In the data rows, the value 128 means zero.
Here is a table of points, one per row:
[121 156 131  70 140  95 124  80 111 142 115 168  65 119 155 123 158 114  80 174 105 123  63 103 117  88 131 127 103 143 162 114 119 171  94  41 125  81 120 129 101 128 164 125  83 114  70 133  57 161 139 119 131]
[155 131 123 157 193  53 183 143 168 111 150 182 131 105 113 109 148 152 121 147 159 114 128  42 170 106 116  75 111 144 136 175 126 165 153 160 112 148 125 124 132 137 119 155 158 153 131 151 161 161 114 105 103]
[119 169 129 208  85  98 160 117  64 143  84  69  87 145 124 126  88 103 162 132  97  39 129  41 141 105 142 150 141 133 118 112  98 117 147 109 134 105 124 129 116 149  90   2 112 133 160 135  92 128 140 115 145]
[143  68  92 118 179 199 150 142 132 113  55 115 167  91  88 127 186 143 135 105 101  55 131 159 179 134 127 183 146 133 113 101 148 109  69 107 137  92 131 127 134  99 112 150 146 126 135  96 124 176 118 177 152]
[144  60 106 112  67 188 169  71 113 135 187 182 126 115 134  87 136 126 159 152 124 131 160 157 148 104 158 100 170 136 117 105 116  97 136 187 164 108 141 169 116 133  79 145 154 117 138  89  57 157 128 154 140]
[ 90 150  48 143 134 120 120 123 180 121 110 167 134 155 112 170 149 122 178 116 143 158 158 136  88 120  95 126 105 106 168 112 169 187  70 131 129  64 100 147 144 173  82  51  57 143  58 120 157 140 106 150 122]
[129  87 112 188 124 125 157 102  98  85  69 182 137 129 138 112  90  96 139 120 148 187 161 159 167 144 112 190 125 161  60 125 156 120  83  99 144 136 135  99  84 141 145 156 140 147 106 139 116  82 125  97 168]
[175 112 152 128 137 124  82 136 100 165 106 129 137 183 140 184 156 121  88 102 139 103 170 124 164 179 115  94  87 149 192 167 174 137 124 169 102 118 123 132 144 174  98 118 147  44 151 130  99  71 107 147  84]
[185 161 182 113 156  97 125 111 119 150 134  84 134 133 112 119 118 124 126 112 151 113 108 162 157 103 127 143  72  94  96  98 114  68  62 144 192 139 150 140 176  52 112 117 131 184 104 182  98 142 104 163  80]
[144 149 110 115  77 160 122 127 105 103 145  61 154 211 112  86 192  95 108 183  62 128 137  88 129 107 160 104  63 162 111  96 134 151 119 129 133 138 100  87 144 100 155 136  77 137 171 160 151  98 153  23 103]
[148 146 145 131 162 125 142 150 122 130  95 103 135 136  86 117 142  58  56 159 176 171 144 116  91 100 117 170 189 126  64 127  80 145  60 166 155 135  68 145  99 172 124 115 134 101 158 106 122 137 103 155 150]
[126 172  76 171  70 127 142 168 153 106 167 133 136  91  77 141 110 167  45 140 135  75 164 151 154 120 104 172 115 155 131  91 161 124 112 120 168 156 125 158 127 128 114 185 114 131  80 123 111 119 108 115 158]
[ 55 152 154 104  81 158  98 130 130 123 156 191 101 100  88 127 109  73 153 118 152 154 148 121 155  93 116 168 114 159  95 169 161 101 134 156 110  84 106 142 141  14 166  99 137 104 193  67 102 133 114 109  63]
[ 79 116 177  86  53 130 187 181 124  92 121 179 167 118 122 127 166  98 106  58 148 105 114 130 151 137  97 115 107  97  60 114  88  98 119 119  87 175 122 142  79  93  89 106 101  95 132 129 169 118 166 157 164]
[129 110 113 174 130 110 201 136  80 139 106 139 114  71 106 176 210 161 122 102 127 138 106 194 111  84 170 139 132 125 141 113 162 166  97 161  71 148 121 132 114 140 183 123 154 135 161 128 146 143 129 115 154]
[135 124 140 145 131 149 193 169 138  63 181  88 124 120 168  79 101 119 125 133 138 125 130 120 150  82  91  89 175  96 151 106 182 162 154 111 105 126 108 115 143 154 148 119 184 116 120 146 154 119 121 140 101]
[152 146 138 125 139 141  91 105 156 126 133 134 131 164 117 155 109 131 149 117 147 117  60 178 195 151 102 121 190 191  71 115 200 118 165  82 136 142  87 116  92 134 123 125  56  91 153 150 123 135 164 135 101]
[103 111 131 169 148 143 153  91  90 143 143 133 158  74 125  85 144 118  71 130 175  98 104 136 119 153  88 120 141  62 126 132 146 127 147 188 139  97 112  22 142 141 107 176  93 117  97 117  98 132 154 120 154]
[171  67 138 136  77 118  93 108 154 181 131  60 123 188 127 143 109 137 123 102  98 105 108 165 147 109 141 178 101  73 127 200 116 193 137 149 131  79 136 146 122 138 181 144 151  84 136 134 210 173 143 118 118]
[139 151 160 145 147 165 136 154 141  95 151  99 149 122 180 202 126 119 129 219 115 168 100 117 151 117 179 127 172 124 140 173 139 121 187 140  88 132 117 151 198 134 153 139  85  79  76 127 148  96 118 140 155]
[139 157 153 154 125  95 105 124  69  29 152 132 124 130 123 158 140 209 159 172 164 121 118 140 103 100 107  96 168 153 106 115 144 154  94 159 153  74 120  95  88 118 111 142 163 104 127 128 161 129 156 140 133]
[111 160 134 116 148 210 107 117 160 136 128 119 120 172 137 148 134 110 121  89  97 158 151  59 184 124 120 111 138  72 178 162 136 171 162 130  83 130 132  91  79 120 136 164 161 128 104 187  91 189 102  76 120]
[142  50 101 142 128 162  93  83 119 130 145 136 182  99 138 140 171 101  98 121 204 123 119  83 119 113 118 158 155 177 113 173 116 135 144 108 136 150 142 189  62  65 121 104 122 183 150 138 153 113 126 132  85]
[ 91 157 138 100 106  81 108 123 115 149  96 100 104 120 157 107 138 135 161  92 123 183  62  81 131 145 148 161  96 134 103  71 154  41 165 178 135 153 117 122 122 146 155 144 139 115 147  86 167 182 155 122 124]
[163  54 131 147 127 112 160 180 172 182 120 191 136 102 123 117  98 140 117 168  99 125 127 101 109 130 107 112 163 168  95 146 156 110  76 143 222 175 154  89 104 117 150  89 141 104 127  87 133 126 151  97 184]
[130 174 129 162 186 184 125 131 127 118 178 116  77 160 138 117 144 149  84 101 115 171 161 120 139  88 124  95 124 138 159 105 178 118 211  82 186 104 136  69  99 111 120  86 165 142 115 135 175 123 170 158 149]
[148 151  94 122  32 151 156 146 160 116  90 104 110 105 162 113 114 197 163 157 148 156  56  84 171 147 130 137 115 113 140  84  87 119 108 169 161 124 149 163 117 112 119 114 135 155 122 143 109  87 129 126  75]
[107  96 173  82 135  99 114  63 228  53 102 138 123 145  64 165 114 164 104 123  83  67 137 131 104  72 134 102 129  98 101 112 155 157 140  99 135 132 146 135  90 132 161 110 149 125 129 134  83  78 112 150 142]
[107 134 180  99 133 144 142 143 102 204 103  97 159 138 185 126  99 111 149 116 140 101 163  94 160 116 197 154 148 165 135  37  72 161  70 133 119 111 186 129 108 123  91  99 108 126  78  93 161  69 137 116 107]
[126 107 129 119 148 177 131 135  94 153 146 154  82 135  93 130 150 134 136 153 110 105 131 109  74 177 159 109  88 144  90 110 119 101 138 130 137  87  82 169  92 159 173 158 115 112 112 180 160  80  83 187 156]
[134 113 137 127 116 105 101 100 154 146 147 146  76 125  84 164 197  87 119 146  71 103 193 148 210 202 123  91 125  48  75 137 128 156 136 101 131 107 120 126 192 150 153 120 159 170 125  71 149 101 145 128  80]
[134 175 125 142 143 149 194 101 112 143 131  98  79 141 188 176  64 133 130 129 108  93 135  55 100 175 170 157 138 104 141 112 169 126  59 121 114 169 119 181 132  95 118 103  75 155 187 134 110 179 185 113 121]
[108 172 122 162 167 163  71 135 134 134 145 142 187  94 136 106  93  83 193 155  98 124 120 148 172 106  63  86  98 105 172  95 109 154 113  49 186 164 118 163 112 132 162 142  86  36 210 114 163 137 132 158 161]
[198 115 152 139 164 167  74 238 102 114 136 179 122 157 141 136 115 106 157 101 105 130 102 117 101 115 104 148 101 118 140 115 103 142 160 123  56 102 147 145 190 148 169 116 135 129  81 175  69 134 161  65 145]
[115 144 135 170 123 115 118 119 157 118 153 125 188 122  93  85 180  91 148  74 186 165  98 121  94 142 167  95 129 141  90 120 188 126 154 110 176 130 163 217 147 120 117 114 145 109  95 138  99 137 164 105 152]
[118 121  32 130 148 135 149 119 138 142 159 111 125  99 128 145 110 134  95 103 136 126 145 170  66 137  81 150 165  94 101 129  76  86 115 120 144 123 138 161  83 160 136 157 160  82 142 113 107  85 209  90  80]
[146 138 118 105 169 138 196 101 153 110 115 120 144 141 125  76  65 154 117 118 166 122 125 151 139 128 124 106  88 195 148 142 130 171 197 156  97 140  26 151 150 109 156 115 186 121  82  84 131 102 180 124 140]
[130 160 136 130 158 112 150 156 110 101 152 136 206 129 191 144 132 197 109  91 142 165 150 153 115 212 169 137 106  95 102 164  95 200 155 139 175 148 102  95 107 137 137 127 141 146 168 137  57 120 103 137 144]
[121 143 155  74 165 181 153 165 106 116 117 125 113 150  93 120 106 161 121 120 143 129 106 111 128 133 170 129 109  73 139 195 141 125 196 117 147 114 172 133 181 173 100 122 110  83  97 116 146 140  91  91 128]
[103 109 108 104 142  93  90 172  69  81 144 147 105 105 133 118 141 126  71  94 100  99  88 130  84 142 169 166 145 146 205 132 110 185 170 150 163 139 134  93 164 130 129 138 114 145 120  78 136 141  73  86 100]
[166 165 127 167 189 104 161 126 176 104 187 149 142 117 160 125 141 167  87 149 139 122 116 158 108 122 127 120 105 113  87 104 110 132 173 126  59 120 205  92  83 141 118 128 115 129 170  81 130 122  86 122 110]
[194  86  94 150 120 154 135 101 137  48 146 142 136 143 115 160  94  93 110 101 194 131 107 139 107 130 144 124  97 132 114 141  63  69 157 100 127 148 121  72 159 135  68 133 140 141 154  74 142 144 127 142 142]
[118 158 184 100 125  94 125  98 140 100 102 135 184 125  94 160 146  69 131 158  96 174 119 169 160 155  97 165 177 148 209 107  93  73 162 139 145 151 145 160 129 156 120 123 153 190 130 153 110 157 155 113 116]
[134  74 164 102 159 125 117 152 153 108 140 109 118 170 159 106 176 167 162 166 125 160 190  95 114 132 124 156 114  78 217 149 144 124 174 127 101 123 113 109 156  84 118 116  60 105 137 126 107 119 173 134 190]
[183 181 153  79  86 111  74 103  67 136 118 113 180 121 120  69  74 150 161 140 163 114 163 141 100 153 133  97 146  92 143 150 156  61 115 119  93 130 141 137  76 119 183 118 120 180  83  59 166 147 132  88 142]
[ 96 158 138 138 107 124 126 104 147 171  58 129 195 158 123 116 135 163 134 165 121 137 108 125  90 161  93 117 121 197 137 109 115  72 176 151 113 107 190 119 165 126 143 113 125 132 143 107 122 191 143  95 122]
[185 143 124 126 116  93  98 147 187 163 106 120 154 121  51  85 106 121 126  74  73 209 104 111 137 130 148  87 156 105 185 133 117  89 129 150 105  92  94  96 115 119 159 167  86 183 140 112 103  96 107 186  94]
[ 34  93 129 232 133 120  98 151 132 158 157 118 139 189  91 129 105 137 115 153 110 140 125 142  92 141 129 155 167 131 103 141 110 124  73 115  92 144 124 130 104  56  85 166 161 116 101  93 106 127 140 184 132]
[123  94 108 132  95 108 116 121  99 118 187 115  70 157 120  93 155 126 141 118 100 133 168 145 122 134  54 162 136 177 116 138  89 152 117 158 119 150 135 176 101 189 148 125 100 129 103 110 110 185 116 203 165]
[111 152  75  90  93 119  75 125 130 170  63 177 140 163 127 100 129 132  78 170 191 115  81 194 142 126 135 126 154  88 165 124 119  78 159 156 121 143 158 123 161  89 186  76 139 197 154 181 143  97 109 154 124]
[ 78  84 100 101 171 123 102 185 110 131 146  88 125 158 116 196 105 109 188 137 161 116 119 144 152  67 173  76  97 103 139 143 107 149 183 177 122 200 126  77 123 162 148 157  85 182 103 129  81 133 107 100 124]
[128 177 194 161 114 193  89  79 167 148 103 154 109 136 146 114 144 145 141  52 107 122 117 154 109 102 131  53 150 139 185 177  92  86  68 137 142 138 117 122 174 127 151 151 131 188 131 109 142  94 104 137 122]
[101 136 136  73  56 107 159 159 134 155 123  93 152 137 190 147  69  85 111 149 157 137 141 100 111 126 148  83  92 166 118 102 169 113 102 108 113  49 164 124 150 164 138 176 151 200 182 123 112 180 144 155 149]
[136 128 136 158 124 115 137 144 100 136 100 121 167  19 176 119 112 178 120 107 114 137 191 152 105  78 166 124 128 110  81 198  97 146 224 102 133 104  88  95 151 128  85 164  97 127 131 171  73 140 122 136 102]
These points spread out most along one direction. For each point below, how far along it does it lie, from 0 to 99? The average is 50, and the first point in the table lies past the average. One standard deviation of the points above along it is 16.
[140 161  84  95 128 124 130 121 134 158 113 133 106 132 183 175 171 124 129 121 102 110 155 141  92  86  49 142 139 155  73 110 124 118 106 159 157 162 116 150 108 105 102 161 153 102  91  91 162 119 113 112 193] 33
[121 151 148 106 113  86 170 199 154 144 132 130  88 187 154 124 170  95 185 159 194  93 135 143 138 155 199 139 118 129 200 147 110 103 163  68 142 111  81 110  95 114 133 164 137 101 122 141 139 151 101  54 102] 67
[131  85  77 111 135  84 142 127  70 146 119 192 149 184 142 142  89 137 131 126  48 141 139 115 107 116 128 106 159 122  98 112 117 147 131  97 135 136 107 169 144  96 105 145 136  99 109 164 181 120 102 182  68] 46
[109 129 151  92 124 139 156 106 158 169 141  68 103  90  96 136 126 148 194  90 144 123 122 127 109 191  67 126 204 169 117 129  80 143 105  79 144 122 147  80 191  96 176  87 131 167 118 168 138 131  72 139 109] 44
[107 157  49  70 176  89 115 139 116 114 178 126 139 105 131 123 153 120 136 142  73 131  70 127 160 118 158 129 113 141 146 230 125 118  47 131  91  93 143  98 138 140  89  82 167 127  97 138 120 108 134 138 180] 56
[120 136 126 123 151 122 102 127 173 138 175 174 135 100 126  66 113 149 133 136 139  79 131 162  88 125 157 172 154 118  92  77 132 171 131 164 105 148  81  81 149 178  68 154 168 138 180 174 156 137 165 118 148] 47
[ 82 118 125 175 131  98 120  93 133 100 132 101 151 123 234 117 105 113 154  97 112  79 145  74 122 141 138 182 113 148 129 112 133  48 114 156 134  59 137 139 159 174 168 154 130 151 169 140 135 115 104  99 106] 46
[155 178 147 137  85 132 158 103  94 160  94 103 102 108  98 133 124  94 200 112 143 111 113  65  88 126 117 189 118 122 134 143 136 193 122 102 139 190 178 109 152 131 115 191 146 148 151  97 113  49 158 210 131] 42
[ 87  89 186 133 167 162 114 168 113 149 108 115  80 114 155 104 124 163 120 185  90 147  92 165 101 128  75 146  75 140 112 168 147 145 122 110 139 137 114 190  87 179  68 116  91 167 121 139 163 105 144 141  86] 49
[118 126 150 110  96 139 121 116 106 120  89 139 145  85  93 163 105 129 120 152 144 143 174 130 111 155 155 143  75 143 168 129  90  63 108 145 123 181 184  94 117 121 182  95 111 106  97 207 148 173 181 186  68] 44
[120  67 127 120 135 107 117 101 104 168 147 127 110  75  58 183  93 163 105 121 151 184 131 106 175 123  96 110 120 128 128  67  97 122 102  88 132 100 112 181 129 118  99 138 142 129 172 144 160  95 128  79 218] 35
[126 107  90 131 137 112  92 143 140  92  83 119  75 114 131  83 141 213  95 124 186 151 177 117 159 114 117  98 163 145  90  97 131 133  76  84 101 183 136 133 158 148 129 141 141  86 139 120 109 134 140 144 123] 41
[147  93 111 131  93 144  45 123 153 122 118  96  95  75 136 158 131  61 115 149  86 124 126 142 104 210 159  92 102  99 121 100 147 164 144 144 113 136  96 121 112  92  97  99 178  98 108 150 130 142  73 128 125] 54
[134 123 133 114 122 106 151  79  95 168 181 121 126 147 126 112 148 134 151 143  99 165 103 147 112  90 106 142 111 130 165 122 200 111  77  64  80 195 124 115 154 174 101  89 122  97 102 142 123 130  32  92 115] 55
[134 118 126 114 157 103 125 100 149  95  87 108  44 140 126 103  99  47 131  96  91 130 158 194 129 161 134  77 145 112 143 172 137 166 140 190  98 102 202 163 125  84  90 153  95  98 145 156 152 121 103 105 153] 59
